In the data rows, 128 means zero.
Some points, each followed by its number:
[140, 133, 163, 152, 108, 108, 142, 152, 89, 56, 167, 165, 162] 0
[95, 168, 126, 174, 210, 97, 165, 136, 100, 74, 74, 92, 139] 1
[87, 61, 130, 181, 124, 108, 75, 82, 168, 139, 127, 106, 97] 2
[147, 123, 126, 155, 204, 96, 171, 144, 78, 73, 90, 103, 123] 3
[95, 60, 148, 85, 118, 170, 86, 63, 170, 255, 122, 158, 90] 4
[69, 70, 130, 85, 129, 189, 78, 74, 146, 255, 144, 103, 84] 5
[118, 120, 123, 92, 74, 192, 122, 170, 87, 142, 155, 85, 71] 6
[116, 126, 108, 93, 85, 105, 155, 143, 100, 101, 133, 163, 200] 7
[231, 91, 73, 89, 82, 178, 152, 175, 100, 69, 172, 176, 148] 8
[124, 65, 142, 70, 73, 184, 60, 186, 98, 54, 149, 197, 91] 9
[100, 113, 143, 158, 86, 199, 127, 162, 185, 129, 155, 88, 92] 10
[74, 56, 136, 186, 144, 91, 66, 63, 174, 187, 150, 100, 111] 11
[123, 71, 132, 85, 102, 178, 127, 165, 90, 60, 163, 195, 166] 12
[94, 73, 138, 156, 147, 102, 55, 70, 160, 122, 162, 100, 98] 13
[178, 161, 57, 77, 93, 98, 181, 145, 102, 66, 76, 173, 135] 14
[120, 111, 163, 102, 89, 182, 119, 130, 98, 134, 122, 176, 184] 15
[139, 155, 118, 156, 152, 88, 97, 90, 159, 101, 134, 101, 87] 16
[113, 126, 134, 162, 216, 97, 161, 143, 88, 76, 104, 92, 121] 17
[110, 146, 141, 172, 86, 100, 180, 128, 128, 74, 73, 98, 151] 18
[75, 68, 132, 209, 126, 171, 48, 83, 171, 209, 167, 115, 112] 19
[75, 182, 130, 182, 169, 101, 165, 144, 94, 93, 86, 92, 154] 20
[149, 122, 131, 94, 92, 153, 146, 164, 97, 65, 157, 159, 170] 21
[180, 121, 59, 147, 234, 95, 219, 126, 96, 66, 76, 168, 116] 22
[88, 178, 143, 181, 159, 90, 68, 63, 188, 97, 72, 72, 100] 23
[91, 119, 144, 153, 146, 106, 140, 68, 157, 103, 157, 98, 83] 24
[112, 134, 140, 153, 176, 105, 119, 125, 121, 95, 90, 85, 142] 25
[255, 91, 54, 82, 90, 185, 162, 138, 97, 70, 146, 182, 120] 26
[127, 121, 146, 75, 81, 93, 151, 170, 100, 95, 137, 163, 161] 27
[193, 117, 65, 74, 94, 92, 197, 145, 86, 47, 79, 164, 114] 28
[82, 208, 144, 172, 174, 85, 201, 80, 142, 79, 90, 91, 154] 29
[97, 150, 185, 148, 159, 80, 58, 159, 102, 132, 168, 95, 90] 30
[92, 75, 147, 81, 74, 162, 87, 80, 99, 204, 135, 180, 96] 31
[148, 57, 134, 61, 79, 147, 144, 175, 90, 162, 141, 154, 181] 32
[204, 91, 140, 94, 91, 187, 135, 155, 86, 66, 141, 156, 184] 33
[86, 69, 149, 200, 158, 95, 74, 68, 163, 132, 151, 77, 85] 34
[192, 71, 118, 104, 108, 190, 159, 181, 100, 64, 179, 229, 182] 35
[97, 159, 135, 171, 152, 101, 124, 88, 179, 94, 149, 92, 172] 36
[255, 69, 77, 95, 102, 168, 161, 144, 109, 73, 143, 194, 154] 37
[84, 229, 137, 131, 200, 95, 197, 109, 151, 67, 97, 100, 138] 38
[83, 189, 155, 202, 130, 100, 74, 82, 148, 121, 177, 119, 99] 39
[101, 24, 138, 96, 102, 145, 69, 143, 99, 255, 134, 154, 97] 40
[152, 83, 132, 74, 90, 174, 129, 168, 110, 56, 142, 173, 131] 41
[102, 129, 141, 187, 151, 84, 179, 170, 185, 88, 150, 99, 160] 42
[255, 123, 70, 116, 96, 199, 134, 134, 120, 73, 159, 148, 132] 43
[215, 100, 156, 66, 100, 180, 134, 167, 84, 57, 155, 201, 148] 44
[226, 101, 72, 83, 98, 92, 173, 139, 100, 73, 94, 194, 114] 45
[93, 163, 128, 148, 158, 96, 143, 77, 194, 87, 90, 92, 79] 46
[75, 159, 72, 130, 221, 103, 193, 139, 122, 70, 79, 93, 128] 47
[91, 65, 129, 181, 146, 158, 69, 146, 170, 164, 129, 107, 96] 48
[84, 196, 65, 117, 232, 105, 210, 136, 96, 87, 98, 99, 130] 49
[108, 133, 147, 93, 92, 180, 148, 138, 115, 108, 163, 166, 205] 50
[221, 118, 45, 81, 104, 182, 143, 140, 105, 71, 159, 161, 168] 51
[92, 165, 143, 167, 152, 87, 82, 71, 172, 138, 183, 91, 93] 52
[134, 118, 134, 95, 109, 163, 152, 129, 98, 56, 143, 182, 146] 53
[109, 59, 141, 70, 86, 173, 74, 159, 150, 228, 156, 181, 91] 54
[121, 122, 129, 94, 100, 174, 140, 159, 116, 70, 147, 158, 143] 55
[107, 108, 145, 88, 100, 178, 141, 171, 83, 75, 166, 145, 157] 56
[146, 123, 121, 88, 87, 187, 135, 189, 89, 100, 175, 171, 140] 57
[102, 132, 146, 145, 88, 100, 156, 152, 93, 52, 63, 92, 181] 58
[91, 74, 167, 93, 137, 172, 84, 68, 140, 255, 143, 110, 78] 59
[196, 98, 67, 80, 73, 191, 154, 155, 97, 62, 168, 215, 128] 60
[142, 65, 133, 96, 92, 190, 125, 188, 105, 64, 137, 143, 200] 61
[118, 113, 139, 93, 104, 184, 112, 132, 87, 131, 143, 96, 178] 62
[124, 112, 151, 88, 92, 93, 132, 155, 101, 99, 159, 106, 169] 63
[90, 168, 116, 160, 170, 106, 168, 143, 80, 66, 77, 104, 164] 64
[88, 168, 129, 175, 155, 96, 83, 74, 177, 125, 142, 95, 95] 65
[80, 204, 124, 186, 183, 106, 150, 132, 173, 87, 83, 102, 89] 66
[79, 172, 131, 149, 193, 89, 183, 118, 102, 91, 84, 93, 140] 67
[79, 232, 130, 137, 186, 103, 165, 78, 163, 85, 87, 99, 105] 68
Which two points above are nearest to each new point by angle? Their numbers follow each, nearest first.
[85, 74, 117, 178, 146, 152, 67, 84, 152, 196, 149, 99, 98] : 19 11
[141, 65, 144, 78, 96, 186, 140, 134, 90, 65, 139, 187, 100] : 41 12
[112, 132, 142, 138, 165, 102, 118, 136, 121, 98, 91, 96, 140] : 25 1
[97, 57, 136, 65, 79, 177, 65, 160, 169, 190, 144, 171, 93] : 54 40
[98, 47, 139, 98, 158, 149, 52, 160, 181, 180, 131, 82, 95] : 48 5
[136, 136, 144, 76, 98, 94, 146, 149, 86, 102, 159, 172, 133] : 27 21
[99, 65, 148, 72, 103, 197, 69, 155, 168, 186, 174, 174, 96] : 54 40
[130, 118, 120, 88, 111, 167, 125, 188, 114, 116, 178, 171, 149] : 57 12
[77, 153, 130, 153, 192, 87, 171, 119, 97, 103, 94, 94, 126] : 67 1
[102, 135, 134, 155, 165, 190, 64, 165, 131, 105, 139, 94, 102] : 48 10
[100, 123, 137, 161, 167, 178, 64, 154, 136, 113, 141, 94, 99] : 48 10
[85, 255, 138, 120, 207, 97, 218, 115, 150, 50, 87, 103, 145] : 38 68
[142, 105, 135, 84, 96, 175, 150, 137, 86, 52, 150, 197, 156] : 53 12
[160, 124, 122, 83, 93, 81, 183, 148, 82, 69, 120, 155, 127] : 28 14
[84, 189, 157, 210, 143, 99, 79, 76, 147, 119, 178, 114, 110] : 39 52
[80, 207, 52, 120, 254, 97, 223, 133, 97, 79, 90, 83, 137] : 49 47
[96, 152, 119, 167, 152, 82, 151, 80, 158, 90, 165, 93, 91] : 24 46
[93, 76, 142, 73, 95, 162, 77, 160, 177, 176, 134, 157, 103] : 54 40
[143, 73, 136, 76, 102, 160, 130, 159, 88, 127, 127, 168, 182] : 32 61
[247, 86, 60, 90, 80, 190, 154, 178, 100, 64, 174, 176, 149] : 8 26
[100, 160, 134, 173, 151, 101, 135, 78, 181, 88, 150, 93, 183] : 36 29
[87, 74, 141, 65, 83, 169, 71, 84, 164, 255, 140, 158, 89] : 4 5
[90, 123, 141, 164, 93, 179, 75, 142, 147, 134, 140, 83, 96] : 10 48
[113, 143, 127, 154, 170, 112, 120, 140, 116, 107, 177, 84, 161] : 36 42
[110, 136, 124, 155, 149, 101, 73, 183, 162, 120, 171, 94, 99] : 30 52
[168, 160, 69, 88, 104, 99, 174, 148, 114, 75, 88, 162, 129] : 14 28
[85, 255, 129, 146, 141, 78, 59, 79, 173, 87, 79, 96, 93] : 23 68
[181, 153, 60, 113, 97, 106, 165, 148, 110, 78, 91, 160, 131] : 14 28
[105, 38, 142, 93, 102, 149, 78, 142, 101, 255, 134, 157, 106] : 40 54
[120, 125, 129, 91, 88, 184, 132, 192, 89, 105, 179, 164, 139] : 57 56
[137, 135, 137, 82, 98, 103, 167, 132, 91, 101, 145, 170, 154] : 27 7
[104, 115, 145, 147, 84, 184, 128, 156, 170, 125, 160, 88, 103] : 10 6
[83, 84, 154, 77, 86, 165, 52, 192, 185, 255, 147, 170, 105] : 54 40
[82, 202, 140, 182, 161, 97, 72, 84, 149, 99, 82, 94, 99] : 23 65
[255, 104, 82, 95, 94, 78, 196, 145, 96, 80, 102, 169, 114] : 45 28
[132, 155, 156, 159, 73, 91, 138, 161, 93, 88, 140, 167, 144] : 0 27
[77, 198, 158, 221, 136, 99, 66, 63, 155, 122, 183, 107, 100] : 39 52
[93, 168, 128, 159, 149, 106, 83, 72, 165, 115, 140, 107, 111] : 65 52
[129, 136, 141, 90, 108, 103, 134, 138, 98, 106, 158, 161, 129] : 27 21
[99, 145, 135, 159, 168, 177, 70, 154, 141, 102, 130, 93, 100] : 48 10
[130, 122, 121, 87, 109, 163, 122, 187, 111, 114, 166, 168, 149] : 57 12
[77, 159, 155, 157, 146, 111, 152, 143, 183, 107, 81, 98, 133] : 66 29
[90, 255, 126, 164, 157, 98, 118, 69, 156, 71, 91, 104, 142] : 68 29
[98, 86, 147, 188, 147, 170, 83, 78, 157, 176, 140, 82, 96] : 19 11
[143, 103, 59, 84, 94, 97, 190, 146, 93, 63, 89, 169, 123] : 28 14
[135, 139, 148, 129, 95, 94, 175, 121, 98, 93, 147, 172, 144] : 0 27
[80, 226, 127, 138, 189, 102, 170, 86, 152, 81, 88, 98, 109] : 68 38
[116, 141, 132, 103, 96, 172, 123, 176, 99, 107, 174, 153, 134] : 57 56
[172, 162, 64, 122, 169, 105, 192, 123, 84, 64, 93, 110, 146] : 22 49
[77, 57, 177, 205, 150, 189, 67, 77, 166, 255, 134, 75, 89] : 19 59
[116, 116, 127, 140, 110, 110, 150, 147, 100, 94, 149, 99, 185] : 63 58
[85, 154, 151, 147, 191, 96, 145, 76, 216, 89, 170, 92, 166] : 36 24
[90, 115, 139, 97, 144, 160, 68, 145, 185, 140, 133, 91, 92] : 48 5
[115, 114, 127, 140, 100, 112, 152, 149, 100, 93, 153, 87, 188] : 63 58
[93, 152, 144, 159, 144, 95, 82, 86, 161, 143, 178, 100, 91] : 52 65
[94, 60, 142, 151, 146, 105, 51, 66, 161, 125, 157, 100, 100] : 13 34
[155, 116, 131, 85, 94, 164, 144, 168, 96, 66, 157, 172, 173] : 21 55
[140, 108, 133, 84, 96, 174, 151, 141, 89, 52, 150, 194, 155] : 53 12
[73, 162, 63, 128, 230, 107, 196, 139, 113, 68, 79, 90, 124] : 47 49
[75, 225, 117, 182, 167, 110, 90, 77, 182, 106, 151, 104, 107] : 65 39
[80, 201, 138, 175, 163, 95, 88, 93, 142, 96, 81, 92, 104] : 23 66
[119, 127, 146, 80, 81, 180, 160, 150, 104, 99, 154, 174, 210] : 50 21
[110, 113, 139, 86, 98, 93, 143, 132, 97, 108, 143, 163, 142] : 27 7
[188, 68, 140, 78, 84, 152, 133, 160, 93, 78, 125, 174, 194] : 33 44
[114, 125, 139, 100, 113, 174, 105, 125, 101, 127, 140, 94, 167] : 62 50
[156, 139, 76, 133, 86, 98, 158, 151, 99, 65, 80, 174, 156] : 14 28
[109, 126, 143, 155, 179, 94, 154, 170, 102, 69, 154, 94, 169] : 17 42
[204, 149, 137, 137, 178, 95, 153, 85, 199, 85, 159, 105, 157] : 36 16
[255, 96, 72, 97, 92, 100, 200, 148, 83, 60, 81, 202, 114] : 45 28
[121, 110, 117, 95, 95, 175, 141, 166, 100, 128, 151, 94, 75] : 6 57
[153, 136, 130, 116, 90, 95, 166, 148, 106, 72, 74, 87, 157] : 58 18
[92, 133, 130, 145, 152, 112, 141, 156, 156, 84, 178, 109, 101] : 42 24
[132, 63, 141, 78, 75, 165, 144, 159, 94, 154, 128, 173, 97] : 32 54
[255, 71, 65, 86, 95, 177, 176, 147, 99, 61, 143, 213, 166] : 37 26
[120, 45, 132, 76, 107, 195, 135, 163, 100, 166, 131, 204, 163] : 32 15
[99, 149, 180, 148, 162, 82, 67, 156, 104, 125, 156, 93, 98] : 30 39
[104, 173, 159, 138, 94, 98, 134, 152, 97, 86, 86, 88, 148] : 58 18
[157, 75, 127, 75, 89, 177, 126, 171, 104, 46, 142, 171, 137] : 41 12
[97, 61, 144, 82, 73, 171, 89, 76, 88, 203, 145, 191, 99] : 31 40
[119, 109, 167, 80, 92, 92, 132, 159, 101, 104, 173, 95, 173] : 63 27
[152, 130, 119, 91, 93, 82, 185, 149, 84, 67, 117, 154, 127] : 28 14
[161, 129, 109, 146, 99, 97, 154, 163, 97, 79, 156, 107, 139] : 0 63
[147, 65, 138, 75, 101, 171, 124, 166, 89, 135, 134, 181, 189] : 32 15
[150, 148, 145, 147, 76, 93, 144, 161, 96, 86, 133, 169, 140] : 0 27
